-22,51,61,-11,5,79
-30,-6,-35,-3,60,-35
-30,10,32,-27,6,44
-> 44

57,-41,-10,6,52
15,-63,-83,40,-13
89,6,-9,49,43
-> 43

-44,41,12,-5,28,-5
-40,21,11,-10,38,7
19,7,-25,18,-90,-27
-> -27

44,-9,-46,-46,7,-92
83,-46,26,40,-86,50
-24,-17,85,62,-15,-48
-> -48

-28,-44,-17,79,-58,28,5
-3,-32,15,-57,-38,-27,-23
39,69,-30,-37,90,-10,18
-> 18

-87,-81,-92,91,91,86
77,59,88,-88,-87,-38
-93,-93,82,-80,-86,-92
-> -92

-10,45,24,-9,-49,-9,-36
-17,2,10,-20,-14,-2,-7
-13,67,35,-17,-91,-24,-56
-> -56

-33,16,-67,-30,-78,-58,-16
-57,27,-61,-59,-83,-65,-9
-44,11,-70,-71,-78,-29,1
-> 1

-22,-89,-45,71
0,-14,1,5
0,11,1,-14
-> -14
---
[ 49 -34 -23  61   8 -31 101] yields 101
[ 30  22  73  81  21 -15] yields -15
[ 16 -50 -85 -98 -64 -54] yields -54
[-98  31  90  20] yields 20
[-77  47  -3  98] yields 98
[ -1  23   6 -87  43  29 -32] yields -32
[-103   18   -4  -25  -61  -64] yields -64
[-94  -2 -71  13 -55  56 -21] yields -21
---
[  4  22  49 -46] >> 4, -46

[121 140  57  54 214] >> 121, 214

[ 47  43  36 -35] >> 47, -35

[64 50 32 68 77 63 22] >> 64, 22

[5123 6463 8440 2918 3179] >> 5123, 3179

[5 4 3 3 9 0 8] >> 5, 8

[116  80 245  12  54  62 112] >> 116, 112

[5757 3185 7130 7996 2732] >> 5757, 2732

[[46 25 19 30 53 76]
 [61 83 94 91 77 59]
 [20 22 40 64 85 94]] >> 46, 94

[ 38   8 -31  -2 -12 -44] >> 38, -44
---
[[ 57 -46 -62 106 -79   1 -26]
 [-18 -37 -56 -28 -45 -26 -28]] gives -28

[[ 40   4 -15 -30 -19  38  57]
 [ 79  44   2  72  83  18 -15]
 [-18  69  27  23  40  -7 -38]] gives -15

[[  13  -80  -22  -94  -64]
 [   7  -85   31   48   51]
 [  15 -104   -7 -102  -44]] gives 51

[[ 29  57 -60  -6]
 [  2  77 -83  -3]] gives -3

[[ 64  24   0 -55  17  22 -80]
 [-25  -4  18  11  76 -15  19]] gives 19

[[-55  36  -2 -23  17 -64 -85]
 [-58  39 -12 -26  25 -51 -82]
 [  7  -1   7 -78 -51  32 -34]] gives -82

[[  7 -57  66 -62  13  87 -48]
 [-83  -3 -19 -75  -4 -57  65]
 [-67   4  90  60 -23 -33  83]] gives 65

[[  36   32   52  -29]
 [  14   18    6    1]
 [ -29    5 -110   84]] gives 1

[[ -3  94  16 -24 -42 -52]
 [-23 -97 -69  -1 -50 -29]
 [ 23  11 -12  -3 -17 -88]] gives -29
---
[6, 74, 40, 67, 16, 81, 87] yields 74
[4, 3, 5, 2, 9, 6, 8] yields 3
[8964, 5210, 2802, 9244, 7302] yields 5210
[225, 16, 71, 177] yields 16
[758, -300, -525, 577, 456] yields -300
[39, -39, -17, -19, -3] yields -39
[-570, 551, 502, 744, 487, 288] yields 551
[4945, 5459, 1184, 9007] yields 5459
---
[[ 49  -1   9  15 -28 -59]
 [ 49  23 -10 -14  -4 -47]
 [ 84  25 -11   9 -32 -82]] | 23

[[  24  -96  -14 -103  -93 -100  -51]
 [  26   93  -46   98   78 -100 -100]] | 93

[[ 67  15  21   4]
 [ 89  99 107  95]
 [-39 -16  19  68]] | 99

[[ 37 -14  31  28  35   0 -88]
 [ -8   0   0   1  -6  -1 -15]] | 0

[[-49  -9  82 -88 -40  32]
 [-28 -29  52 -42  -8  -4]
 [-49 -20  53 -35  -2  76]] | -29

[[  0  -1   0   4   5   1]
 [  0  -3   0  -8  65   2]
 [  3  -3  -1 -10 -85   2]] | -3

[[  8  -9   5  11  -2 -66]
 [ -5 -56  36  23   0 -29]
 [  2 -51  48  27  -7  88]] | -56

[[  -6  -52   -1  -37]
 [ -13 -107   29  -54]] | -107

[[-20 -73  37   8  23 -28]
 [-68 -56 -97 -31 -13  74]] | -56

[[  7 -26 -29   3]
 [-34  41 -57  58]
 [ 39 -80  78  14]] | 41
---
[[216 192 142  52   6 159 119  97 112  57  21 205 206  78 215]
 [ 85  84  31 165  51 103  72 205 175  36 162 182 116 112 179]
 [ 36 216  42  62  72 119 185  73  87 196 198 121  53  61 210]
 [160 125  98 100 233  50  66  80  51  62 210 168 121 215 206]
 [ 67  71 115 164  64  28 233 211  54 170  76 108 194 223 144]
 [ 34 181 189  40 120  42 207  55 184  33 154 145 118 179  69]] -> 67

[[49 32 45 39 12 37 12  7 59 25]
 [93 67 73 75 15 63  4 11 36 39]
 [60 19 56 19 52 39 51 72 53 60]
 [16 63 33 52 48 61 60 30 19 42]
 [84 61 67 70 19 65  7 14 37 42]] -> 16

[[125  52  99  84 108 179  83 157  70 138  91 122 169]
 [141 109  63 112 190 152 113 106  66 168 102 186 124]
 [121  92 201 139 151 157 132 135 201  87 100 108 116]
 [169 178 108 150  97  41 167 132 134 127  95 131  88]
 [173 171  90 142  89  44 153 134 119 138  93 136  98]] -> 169

[[5 6 5 6 6 6 6]
 [6 6 8 5 5 5 5]
 [6 7 4 8 6 5 4]
 [5 6 5 6 6 6 6]
 [7 7 4 8 6 4 4]
 [6 7 2 9 7 6 5]
 [4 5 4 5 6 7 6]
 [6 5 7 5 5 6 6]] -> 4

[[169 134 117 211 222 146  69 153  76 217  92  72 155 201 208 220]
 [140  62 196  76 224 143 186 220 112  74  97 107 207 148 214 139]
 [184  90 139 199  79  81  73 170  78  94  70 222 223 206 153  96]
 [199  72 195 193  45  89  94 101  95 192 218 160  82  82 151 172]
 [205 201 201  62  86  98 183  57 129 219  72 204 207  97 217 187]
 [ 74  54 198 188 155 213 151 222 212 178  77 105  86  79 121 218]
 [219 178  74 189 191 126 211 159  76 183  89  61 217  86  50 219]
 [225  59 118  73 123  61 154 228 192 216 118  67 179 201 209  73]
 [226 186  83 185 143  65 181 187 119  75 184 202  58  76 217 186]] -> 225

[[-23 -21  -7 -30 -26 -24 -24 -20 -40]
 [-18  -7  -3 -30  -8  -4 -22 -27 -36]
 [-23   6 -29   6 -17 -16 -10   5 -21]
 [-31   5   0  13   7  26 -12  -9   4]
 [-47 -21  -6 -25  12  13 -21 -19 -28]] -> -31

[[465 506 502 188 269 366 643 232 427 680 254 559 743 152]
 [285 190 547 526 373 624 455 709 619 404 117 401 347 263]
 [576 407 223 462 379 365 573 549 309 445 380 270 582 155]
 [591 262 263 305 310 263 535 706 555 572 391 196 351 496]
 [799 592 320 572 562  78 472 537 505 254 344 482 247 248]
 [273 325 182 353 256 714 497 631 279 547 394 672 285 627]] -> 799

[[3693 4037 1368 4912 7115 8736 5544]
 [3251 4174 6470 5715 5511 6834 4860]
 [7959 8782 6951 6032 7519 4377 5682]
 [8128 6898 4256 9229 9320 5919 3391]
 [6742 4974 4749 3113 9536 6585 5016]
 [6500 8246 4117 6293 7920 3195 9100]
 [4525 2750 3157 2203 3560 9629 8435]
 [4423 5603 7250 3726 7185 3158 7327]
 [8092 7944 4173 4555 4043 7447 6634]
 [6799 6684 3399 7341 9054 6158 7179]] -> 8092

[[5891 6598 4917 6095 5241 5409 5747 4511 5810 2542 5052 5540 6036 5760]
 [7339 7282 9050 6707 6691 7341 6254 6594 7274 5162 6293 6508 5056 5786]
 [7978 6381 6635 5112 6461 6599 8111 6578 5217 5037 6364 5737 5676 6610]
 [6426 5631 6538 6601 6352 8565 5374 7230 5635 4681 6430 6152 7317 6327]
 [3901 5096 6403 6358 6597 5138 7068 7121 7145 5453 5502 6138 6657 6772]] -> 6426
